In the rows, 128 means zero.
The rows below fall into families. The same turns and mirrors carry the whole set onto itself and the rows of a family onto each other. For each named row, which other rows are in its family? Write them in the order they are listed.
These 32 rows form 4 families of 8 rows each.
Z_441: [142 133 144  97 100 118 124  79  89 147 123 112]
Z_159: [116 146 155 134 119 130 142 106 115  99 140 127]
Z_152: [141 104 113  86 152 138 113  88 126 165 111 113]
Z_346: [124 118 143 148 137 117 129 107 133 141 119  84]
Z_106: [145 136 162  97 152 137 160  76 115 144 140 109]
Z_841: [133 132 119  77 141 148 129  97 101 113 136 153]
Z_672: [140 134 147  95 105 110 112  91  91 137 110 112]
Z_348: [128 148 144 128 123 121 129 103 105  94 142 139]
Z_57: [129 102 123  91 149 147 125  92 135 170 110 101]
Z_794: [137 122 127  69 138 151 116  93 112 122 140 152]
Z_639: [115 113 105 109 122 136  92 123 129 120 118 126]
Z_942: [118 117 121 123 166 159 142 104 150 127 142 128]
Z_390: [111 110 109 111 111 114 102 120 122 122 117 127]
Z_8: [116 129 142 155 131 125 132 111 131 147 116  96]
Z_485: [143 137 162 109 149 134 162  71 112 144 133 114]
Z_7: [112 115 125 124 172 154 139 109 143 124 136 136]
Z_39: [124 139 147 131 114 125 142 100 116  93 140 136]
Z_509: [133 111 121  88 158 144 112  95 125 172 112 104]
Z_692: [124 118 149 142 131 121 125  98 141 152 115  87]
Z_181: [116 117 123 121 171 151 131 115 152 118 128 127]
Z_754: [147 136 168 104 150 147 160  84 117 143 136 111]
Z_560: [140 120 144  98 104 113 116  96  89 142 108 106]
Z_180: [133 132 125  70 134 152 124  88 108 123 133 155]
Z_585: [142 121 126  65 140 145 122  84 110 118 136 144]
Z_646: [131 149 143 129 121 124 139 103 119  97 143 141]
Z_154: [121 128 141 150 134 118 138 102 128 142 112  88]
Z_750: [117 130 124 120 168 156 138 100 153 123 143 133]
Z_920: [147 140 159 108 161 154 152  74 119 143 134 112]
Z_616: [109 114 100 114 122 121  95 111 124 122 116 128]
Z_368: [126 100 124  90 150 144 115  92 122 168 109  99]
Z_865: [112 114 106 122 119 132  94 118 127 121 112 131]
Z_449: [146 134 143  95 100 115 116  85  98 140 114 104]

Same family as Z_7: Z_346, Z_39, Z_509, Z_754, Z_180, Z_616, Z_449
Same family as Z_585: Z_348, Z_57, Z_639, Z_8, Z_485, Z_560, Z_750

The rows below fall into families. The same turns and mirrors carry the whole set onto itself and the rows of a family onto each other. For each named row, which other rows are in its family? Write them in the order they are listed.
These 18 rows form 3 families of 6 rows each.
Z_708: [125 130 120  88 135  93  98 162]
Z_654: [158 122 129  93 146 117  99 152]
Z_634: [102 129 120  90 126 118 105 191]
Z_783: [154 165 111  99  93 153 100 183]
Z_38: [167 153 107 102  85 145 108 183]
Z_102: [179 131 132 114 115 140 126 165]
Z_805: [122 141 108 110 114  92 128 162]
Z_719: [106 132 108 125 117 131 125 191]
Z_941: [125 134 100  89 128 147  92 208]
Z_800: [125 158  85 113 121 145  99 198]
Z_398: [156 146 105  73 110 152  89 188]
Z_945: [173 143 120 114 141 104 109 157]
Z_512: [166 131 107 120 137 103 119 154]
Z_934: [178 143 139 112 119 149 110 168]
Z_359: [138 145  83 121 111 145  99 200]
Z_519: [129 149 122 103 126  88 127 163]
Z_446: [168 131 134  79 120 147 102 163]
Z_352: [104 142 113 116 133 125 127 189]

Same family as Z_805: Z_38, Z_102, Z_719, Z_512, Z_359
Same family as Z_352: Z_783, Z_800, Z_945, Z_934, Z_519

The rows below fall into families. The same turns and mirrors carry the whole set onto itself and the rows of a family onto each other. For each named row, which other rows are in its family? Write them in the order they are listed.
These 30 rows form 5 families of 6 rows each.
Z_789: [149 116 114 166 149 101 112 103  82 105 123 145 135 135]
Z_24: [182  99 115 118 138 108 119 142 133 102 139 190 128  96]
Z_641: [178 108 121 116 126 104 125 137 120  96 129 195 108  95]
Z_185: [152 129 113 112 106 108 104 103 112  74  98 177 191 116]
Z_748: [195  72 125 114 122  92 105 128  98  86 109 191 149 111]
Z_782: [193  72 110 121 127  94  97 126  98 117 103 177 160 109]
Z_532: [143 105 103 155 155 117 100 109  83  99 111 138 133 134]
Z_97: [147 134 111 133 153 118 124 154  96 119 116 159 138 140]
Z_850: [127 127 123 129 151 106 137 149 105 114 118 166 152 140]
Z_980: [140 123 125 138 156 108 122 149  96 110 117 135 149 129]
Z_859: [198  89 132 108 126  95  90 116 101 104 111 196 149 107]
Z_37: [154  88 115 166 138 118 111 105  97 110 113 151 130 147]
Z_844: [138 128  98 161 125 100 111  96 129  81  86 183 161 104]
Z_987: [137 126  94 162 134  98 104  95 118  68 105 195 167 110]
Z_486: [136 110 122 157 155 119 105 121  67 103 119 157 133 134]
Z_95: [143 129  97 159 120  86  99 101 120  68 100 193 140  97]
Z_287: [197  86 137 115 127  90  98 132 106  89 112 174 137  92]
Z_852: [142 128  98 147 129  89  89  99 135  68  96 189 141 110]
Z_961: [173 112 109 105 146 115 119 118 132  99 122 191 121  83]
Z_624: [135 124 102 112 100  97 113 112  89  80 117 180 184 121]
Z_988: [132 129 114 121 160 100 118 146  91 116 121 156 136 129]
Z_864: [157  90 117 166 151 111 117 107  84  95 115 153 129 139]
Z_16: [174 111 105 118 131 117 123 133 134 106 118 190 123  78]
Z_482: [127 125 119 106 107  99 101 109  98  81 109 176 184 121]
Z_687: [181  93 124 127 131 122 112 139 115  98 122 206 124  89]
Z_546: [194  74 121 109 137 102  94 122  92 102  99 171 153 108]
Z_474: [138 134 120 124 158  97 148 140  93 105 115 169 149 138]
Z_526: [129 130 115 125 112 119  98 109 104  82  94 194 184 103]
Z_174: [135 114 116 118 108 106 117 104 113  87 103 186 197 112]
Z_792: [137 129 113 157 119  90 114 106 129  66 103 178 173  95]

Same family as Z_287: Z_980, Z_486, Z_687, Z_526, Z_792
Same family as Z_864: Z_850, Z_95, Z_16, Z_482, Z_546
Same family as Z_24: Z_789, Z_185, Z_97, Z_859, Z_987

